Rotation paths and how fast each direction turns (degrees a step):
Each turn is a multiple of 5 degrees from 10 to 175, or 0.
Each row of a path follows its step; steps can be skipped.
Path 1:
step 4: [  9 -13 -24 -21  -6 -23  16 -19   6 -13   8   8  -9 -16 -16  -5 -20   0
   5   9   2   5 -15  16   3 -37 -10   8  12 -12  -4 -25   2   4  -2   7
 -11  13 -22 -29  -5   0   3   6 -23  21  17  -5 -35  19  -1  10   6  13
 -17  -2   6  -2 -16 -10  13   6  16  23 -13 -18]
step 16: [ -6   4 -11  25   5  -4  -1 -37  20 -18   8   3   2 -19  -9  13 -21   0
 -21  13  23  -4  -1   8  13  -6  18 -11  -1   4 -27 -10 -30  -5  -5  -4
   1   1 -16  11  23 -21   5 -11  -9   2 -12 -14 -20  16 -21  11  -7   0
  -5   7  -2  -7  33  -9 -12 -17  27  16  -6  -7]
step 17: [  3  -6 -22 -15   4 -33  -3 -20  20   1  20 -13 -11   1  -4 -14  10  16
   3  -9   0  12  13  12  12  -6 -26  15  11   9 -24 -22 -20   6 -13  -7
 -13  15 -18   0  -6 -14  21  -6 -11  31 -25  -1   7  -6  -7  -5   1  12
 -15  -7 -16  17  -4  -2 -32  14  24 -13 -17   1]
step 19: [-14  -8  15   7  -3 -34   6  -1  34 -23  34  14 -12 -18  19  10  -9 -14
  14  -4 -11  17   5   6  -4  -9  -4  -4  -2  -1 -13 -19   2  26 -11  -9
  -4   3 -16  17   9  -6   2  -1   1  21 -22   0   5  21 -10   4 -25   0
   1  11  19  -3 -27   4  15  -8 -10   2  -1 -34]
step 20: [  1  -8 -36  -4   3 -15  -7  -3   0 -16  -6  -6  -8 -10  23  -2 -11 -10
  -8 -17  11   7 -17  11  -9 -31  -6  -3 -16 -11 -12 -12   8 -24  25   2
  -2  -6 -10 -27  21  -3  -9   9  11   7 -21 -14 -10  21  -5  13  -4  11
 -16  -4  33  -7 -16   2 -32  12   9  11 -18 -20]
step 24: [ 21  11 -22   6  -7 -41  -4  -6  40  -5  11   0  12 -10   2 -11  -6  -9
  11  14 -13  12 -13  -1  -2 -14  27   6   4   0  -8 -36 -10   8 -10  11
 -14  11  -3 -10   5 -18   0   9 -18  -7 -10 -31  -5  23  -2  12  -5  -4
 -13 -17   0  19 -12 -16  21   1  -3 -16  -2 -12]
step 32: [ -6   4   2  -9  -3 -18 -12 -17  20  -5  20  -9  -3  -9  25  15  -5  18
 -26  -8  15   9 -10   4  12 -12   3  36   1   3 -19 -13 -35  -6 -15  16
  -7 -15   0  29  28  -9 -11   3  10  -5  -3   2   1   9 -11   7 -15 -29
 -12   1   4 -19 -13 -11  -8 -21  14 -11 -16 -16]
Directions:
[-2 -3  3 -5  5  0  2  2  3 -6  3 -1  3  3  0  1  0 -6 -1  0 -2 -3 -2  1
 -5  2 -5 -9 -8  4  0 -6  3  1  5  3 -3 -6 -2  0 -3  0  3 -4  1  2  0  2
  0 -3 -3  0 -1 -2 -2  4 -2  0  3 -1 -3  2 -1 -4 -1 -2]
40
[ 0  2  4 -8  0 -1  4  3  1  1 -2  1 -4  0 -3  5 -4  4  1 -2  0  0  2  1
  2  6 -4 -2  2 -2  3 -2 -2  3 -7  3 -7 -4 -2  2  3  3 -6  3 -1  4  1  1
  3  7 -6 -4  3  3 -2  0 -2  0 -3  4  0  2  0  4 -1  3]
170
[ 0  2  4  3  2 -1 -3 -2  1 -3 -1  8  1  2  5  3  7 -3  1  2 -1 -2 -1  1
  3 -2 -1  3 -1  1 -3 -1  0  1  6  0 -2 -2  6 -4 -1  3  1  4 -6 -3  3 -1
 -2  5 -3 -2  0  5  2 -1  2  1 -1  7  5  8  1  4  0 -5]
70
[ 3  0  2 -2  4  0  5  0  4 -6  2 -5  2 -4  1 -6 -2 -2  0  2 -2  2 -1  0
  0 -3 -2  7  6  2  1 -2 -3 -1  0  0  2  3  5  2 -2  4 -5  6 -2  4 -2 -3
  2 -7 -5  2  0  2  1  6 -1  2  4 -4  6  3  3 -1  0  2]
55
[ 0  6 -6  4  0  1  2  0  1 -3 -6  1  0 -8  0 -2  3 -1 -2  2 -5 -5  0 -4
 -4 -2  3 -3 -1  2 -2  1  2  5 -1  0 -3 -2  3  6  3  0  0 -6  3  0  2  2
  6  1 -3  7 -2  2  0 -4 -2 -1  5  2  3  0 -2  6 -2  6]
140
[ 3 -2  3  5 -4 -3 -4  7 -2  1 -6 -7  7 -2 -4 -5 -1  3  0 -3 -2 -2  1 -3
 -2 -2  0 -1  3  3 -1 -5 -1  0  1 -1 -4  2  1 -6 -1  1  3  2 -5  3  1  3
 -3  1 -4  4  3 -3 -1 -3 -4  0 -5 -2 -5  4  0  3  5 -2]
110
